The same turns and mirrors carry the whole set onto itself, and each row onto the other rows of its family. Which rows share a family with each named row? Give them in list order.
These 18 rows form 3 families of 6 rows each.
K703: [  4.1  -2.1  -7.3  -2.0  -2.5   2.3  -1.5  -5.3  14.8  -9.6  16.3 -44.3
   6.3]
K520: [ 49.2  -2.0  10.1  12.2  -4.3   6.7  -6.3  -6.1   1.9  14.5  -4.8 -17.2
 -10.0]
K718: [ -3.5 -14.2  -6.5 -10.8  20.8 -11.1  -7.6  20.4   8.0  -6.2  -3.6 -23.0
  -2.1]
K973: [ -1.8 -18.0  -6.1  -5.4  -8.6  19.5   5.5  -1.6  19.9  20.6 -14.2 -31.4
  -4.7]
K806: [ -5.2 -26.5 -10.8  -3.3   4.6 -12.3 -13.6  18.7  18.1  -5.1  -6.9 -24.4
  -7.9]
K459: [  2.6 -28.2   3.6  -4.0   7.8 -26.5 -13.2  13.9   5.8   0.6 -11.9 -30.9
   0.5]
K358: [ 11.9  -1.3 -16.4  -8.5  -5.0   2.6 -10.6 -19.8   9.0 -13.6   3.5 -39.7
  12.4]
K220: [ -2.1 -18.4  -5.2  -6.8 -24.4  16.7   2.2  10.9   9.5  15.4 -15.1 -23.0
  -4.5]
K373: [ 41.0   8.9   4.6  15.5  -7.3   1.5 -14.9  -6.9  11.5  14.3   4.2  -0.7
  -5.1]
K153: [ 21.1   2.9  -0.9  10.5  -8.8 -26.0  10.3   2.3  16.0  21.2 -17.5   2.1
  15.1]
K523: [ 16.0  -2.1   4.9   6.8 -24.3 -25.3   6.2  -5.7  11.5  19.8 -12.1   5.7
   1.6]
K507: [ 15.3 -29.5  -6.4  -2.2  -8.6  21.2  12.8  -1.0   7.2  17.5 -11.2 -21.3
  -7.8]
K500: [ 18.9   6.8 -20.5  18.3   6.4 -12.8  -3.9 -14.7  -6.0 -15.7 -20.6  -9.0
   4.6]
K961: [ 19.8 -11.7   7.1  -3.6  -9.7 -27.8  -4.5  -2.8  12.5  19.0 -20.5   0.6
  20.6]
K222: [  6.8   0.8  -6.6  -8.9  -6.7  -1.9   1.4 -20.2  17.6  -5.0  10.7 -42.5
 -11.0]
K42: [ 14.0  19.7 -10.8  16.7   3.9 -12.7  -7.3   8.1  -7.6  -5.7 -25.7  -7.6
   5.3]
K450: [ 19.3  17.1  -5.0  24.3   6.7 -12.4  -9.3  -7.1   6.9  -9.4 -28.3  -7.0
  -2.3]
K566: [ 41.7  14.5   7.5   1.4   6.2   2.0  -7.7 -11.3  14.0   7.8  -0.6  -5.0
 -12.4]

Which other rows belong to the same family as K153? K703, K973, K806, K373, K450
Which other rows belong to the same family as K42? K718, K220, K523, K222, K566

The same turns and mirrors carry the whole set onto itself, and each row onto the other rows of its family. Which rows share a family with each named row? Give them in list order.
These 27 rows form 9 families of 3 rows each.
K225: [ 25.5  -2.6   8.2 -14.8   6.7  25.9   6.0  15.3   2.1  -7.0  -4.5  10.2
   8.6   6.8  -7.9]
K447: [  3.1  13.0  34.9  17.2   3.6 -12.7  -9.1 -18.7  14.1  21.8   8.4  17.9
   0.0  -5.3  -3.9]
K491: [ 24.5  13.0   5.9 -13.4  -7.6   7.6   3.9  -1.4  12.4 -17.3 -25.6   2.4
  -2.2   1.9  -6.5]
K485: [ 11.2   4.7  -3.5  -7.0   1.8   4.4   3.9   9.6  20.3 -13.4 -25.5 -15.6
  12.8  -0.3  -7.3]
K742: [ -7.6  21.1  -8.0   0.5 -21.3  12.6  20.9  -2.2  -4.2   4.6  15.0  -1.2
   9.4   0.7   5.4]
K295: [ -5.1  24.0  -0.9   8.2  -1.8  11.4   7.3   5.9  13.0   5.6  33.2   5.3
   5.2 -21.2  10.9]
K274: [ -9.7  13.3  -9.4   8.0  -7.4   3.5  22.5   3.6  14.3   2.4  15.9 -14.7
  24.1  -3.2   0.5]
K141: [ 20.6   7.5  14.4  -9.8   5.1  19.3  -0.1   9.7  22.5 -17.6 -19.4  15.7
   4.3   0.6  -5.9]
K966: [  8.5 -13.0  13.6  23.0  13.3   3.0   2.0 -13.4  -0.7   5.3 -12.2  12.1
 -16.2 -14.7 -19.3]
K31: [-16.8  20.4  -4.1   8.1  -9.0  25.1  12.1   5.6   3.1   8.6  17.5  11.8
  12.6  -8.4   6.9]
K342: [  2.8  17.3   0.7  14.0   1.3  18.6  16.4  -6.3  -1.0  14.9  30.3  14.1
  11.0 -16.5  -4.4]
K931: [-9.8 15.7  1.6 10.0  1.6  6.5  2.0 -1.7  8.2 15.6 39.8 -2.4  9.9  5.5
  3.8]
K224: [ -6.6 -14.0  14.1  24.8   9.6  -8.8  -2.6  -4.9  10.1   0.1  -3.3   2.5
 -25.2 -17.4  -5.0]
K863: [ -4.3  -5.9  14.7  16.6   9.6 -19.2 -14.8 -18.1  -9.3   5.8   8.2   3.6
  -4.0 -17.8  -5.3]
K639: [ 21.8   9.8   5.3  -7.8  -4.2  12.2  -3.8  16.0  19.5  -8.1 -25.0   1.6
   2.8  10.4   6.5]
K586: [  2.6  -2.2  15.3  24.3  -6.8 -16.0  21.5 -25.1   9.8  -3.1   0.0   4.7
 -12.9  -4.4 -13.3]
K865: [  6.2  -2.2  17.7  34.7   1.3 -16.6   7.1 -15.4  21.9   4.1  -8.9   6.5
 -13.9  -5.3  -4.8]
K313: [-3.5 11.5 24.3 -5.3 -7.2  6.4 -1.5  6.2  2.3 21.9 21.1 10.9 17.0 16.8
  8.8]
K773: [ -0.9  -0.2   5.9  26.4   5.4 -17.2  14.3 -16.4  24.3  -3.4  -8.1 -10.5
   2.2 -14.6 -15.4]
K257: [ -7.7  19.7  -2.9  15.9 -14.8   8.8  17.1   5.0   9.5  14.5  22.9   2.4
  13.0   3.2  14.6]
K748: [ 20.2  -4.1  13.7 -16.1   6.2  11.9  -0.4  23.0  19.7 -18.0  -1.6   2.1
  -1.0   4.4   3.3]
K123: [  5.8  20.2   5.5  -8.0   1.2   0.1  -7.2  -1.8  -4.6   3.1  31.6   5.3
  22.9 -11.3   7.7]
K252: [  7.7   6.6  26.1  -8.5   1.8   4.3 -24.3   3.7   4.8  13.5 -21.4  10.3
  -0.6   7.9   0.3]
K235: [  6.6  -2.4  19.0  22.5  17.7 -13.8 -13.2 -18.6  20.4   4.1   1.0   1.4
 -16.3  -3.9 -14.4]
K982: [ -8.0 -13.6  21.5  31.0   5.4  -4.4  13.6 -13.7  13.9  -0.7  -0.6  15.5
 -11.7  -6.3 -13.2]
K65: [ 20.9  -9.8  19.5 -17.1  10.3  -6.5 -15.9   5.8  -2.0 -13.5  -3.1   2.2
   8.4   5.2  -2.3]
K87: [ 15.5   8.4   4.4 -17.3   9.3  15.5 -20.3  13.9  13.0  -4.5  -7.4  -5.0
   2.5  14.0  -1.0]

Which other rows belong to the same family as K65? K863, K123
Which other rows belong to the same family as K865? K639, K257
Which other rows belong to the same family as K235? K931, K87
Which other rows belong to the same family as K313? K447, K252
Which other rows belong to the same family as K748? K295, K224
Which other rows belong to the same family as K342? K225, K966

The same turns and mirrors carry the whole set onto itself, and each row onto the other rows of its family. Which rows share a family with each named row? Give them in list order.
These 32 rows form 4 families of 8 rows each.
K912: [  6.4  -9.1   9.8  -1.3  -5.0 -11.2  -8.5 -12.8  -4.8  -5.4   2.7  23.5]
K959: [  4.9 -11.5  15.3  -7.1  -1.3 -17.9  -3.4 -14.6  -6.2  -2.5   1.6  18.1]
K915: [-14.9   0.5 -21.0   3.3   5.1   1.4  14.0   8.2  25.9   6.7   9.6   6.7]
K867: [ -4.4   8.4 -17.8   8.3  23.5 -12.3   6.3   4.3  23.1  15.1   1.5 -32.0]
K296: [  8.5  16.1   6.9   9.8   1.3  -9.3  -5.6   4.2  25.1  27.0   2.0 -28.7]
K511: [  0.3 -11.6 -15.3   0.2  20.8 -15.5   2.2 -13.6  -6.0 -14.0  11.6  13.5]
K356: [ 21.2   1.2  16.4  -3.3   5.4 -21.3 -21.3 -12.1  -4.5   5.2   3.3 -24.3]
K614: [-10.4  -3.3   6.3  -2.1 -10.5  -7.7   8.2   3.7  21.8  18.4  -6.8  13.4]
K814: [ -0.8  15.5 -10.7   4.4  17.0   1.1  -1.2   4.9  23.1  14.5   5.1 -35.9]
K669: [  4.3   9.2   6.3   2.1  -4.5 -11.6  -8.4   7.3  24.0  27.0  -4.7 -28.0]
K137: [  4.5  13.5   9.3   7.4   1.0 -11.0  -7.3   3.9  23.7  24.7  -6.3 -30.1]
K84: [ 24.9   6.7  15.9   4.4   9.6 -19.9 -18.3 -15.3  -4.6   3.0  10.7 -20.1]
K587: [-16.2  -4.1 -23.9   5.1  11.9  -4.8  15.0   5.0  21.6   6.6   3.7   9.3]
K732: [ 21.0   3.2  18.2   1.5   9.5 -20.8 -20.2 -16.4  -7.0   1.3   1.6 -20.5]
K928: [ -0.4   8.9  13.5   0.5   1.9 -14.5   0.4   3.3  23.0  27.1  -8.8 -27.1]
K62: [ -1.4  12.9 -12.2   5.5  19.5  -6.8   3.9   6.0  23.3  12.9   7.6 -36.2]
K5: [ -6.3  -4.5  -0.5  -1.9 -17.2  -4.6   1.1   7.5  22.0  17.6  -1.8  14.1]
K147: [ -8.9   0.4   0.4   4.7 -12.9  -2.3   4.0   6.3  25.3  18.6  -5.4  13.0]
K245: [ 14.9   0.8  22.8  -4.7  10.6 -24.6 -13.1 -15.4  -4.0   5.8  -1.1 -23.4]
K337: [ 10.9   1.0  -8.3   2.7  33.3 -21.3  -6.6 -13.9  -4.7  -5.5   9.5 -27.4]
K546: [-14.0   3.1 -19.5   1.5   3.6  10.2   9.8   7.2  23.5   6.2   7.3   8.4]
K440: [  2.4  -6.2  -9.5  -4.1  12.3   0.1  -2.6 -12.1  -5.9 -17.4  15.5  16.3]
K552: [ -4.7  14.3 -19.0   6.3  15.2  -7.6   3.1   1.9  25.3  13.6   7.6 -34.6]
K28: [ 11.9  -6.4   7.4   1.2  -4.2 -10.9  -7.0 -13.2  -4.4  -4.1  12.9  23.4]
K902: [  9.9 -11.3   8.9  -6.0  -6.1 -14.6 -11.4 -11.4  -6.5  -4.2   5.5  18.2]
K401: [  0.6  -7.1 -16.1  -2.8  12.1 -10.7  -0.5 -17.6  -5.6 -18.3  17.8  12.1]
K951: [ 11.9   6.5  -9.0   1.1  24.5 -17.7  -9.7 -17.8  -3.2  -9.2  15.2 -30.9]
K543: [-15.7   0.7 -24.9   2.5   2.4   0.1  12.9   1.8  23.5   3.3  10.3   8.0]
K504: [ 15.1   6.2  -1.5  -1.2  26.0  -8.9 -14.0 -15.0  -7.3  -9.7  13.5 -27.7]
K264: [ -4.2   2.7  -2.3   6.6 -12.7  -1.3   5.4   6.2  26.7  18.9   3.5  14.9]
K228: [ 14.8   3.2  -2.7   0.2  27.9 -17.4  -8.8 -13.4  -6.2 -10.0  17.0 -25.9]
K21: [  0.8  -9.5 -12.8  -2.4  13.4  -8.1   2.3 -10.2  -4.2 -16.8  17.8  16.8]

Which other rows belong to the same family as K28? K296, K814, K84, K546, K440, K504, K264
Which other rows belong to the same family as K902? K356, K669, K5, K552, K401, K951, K543
Which other rows belong to the same family as K147? K912, K915, K137, K732, K62, K228, K21

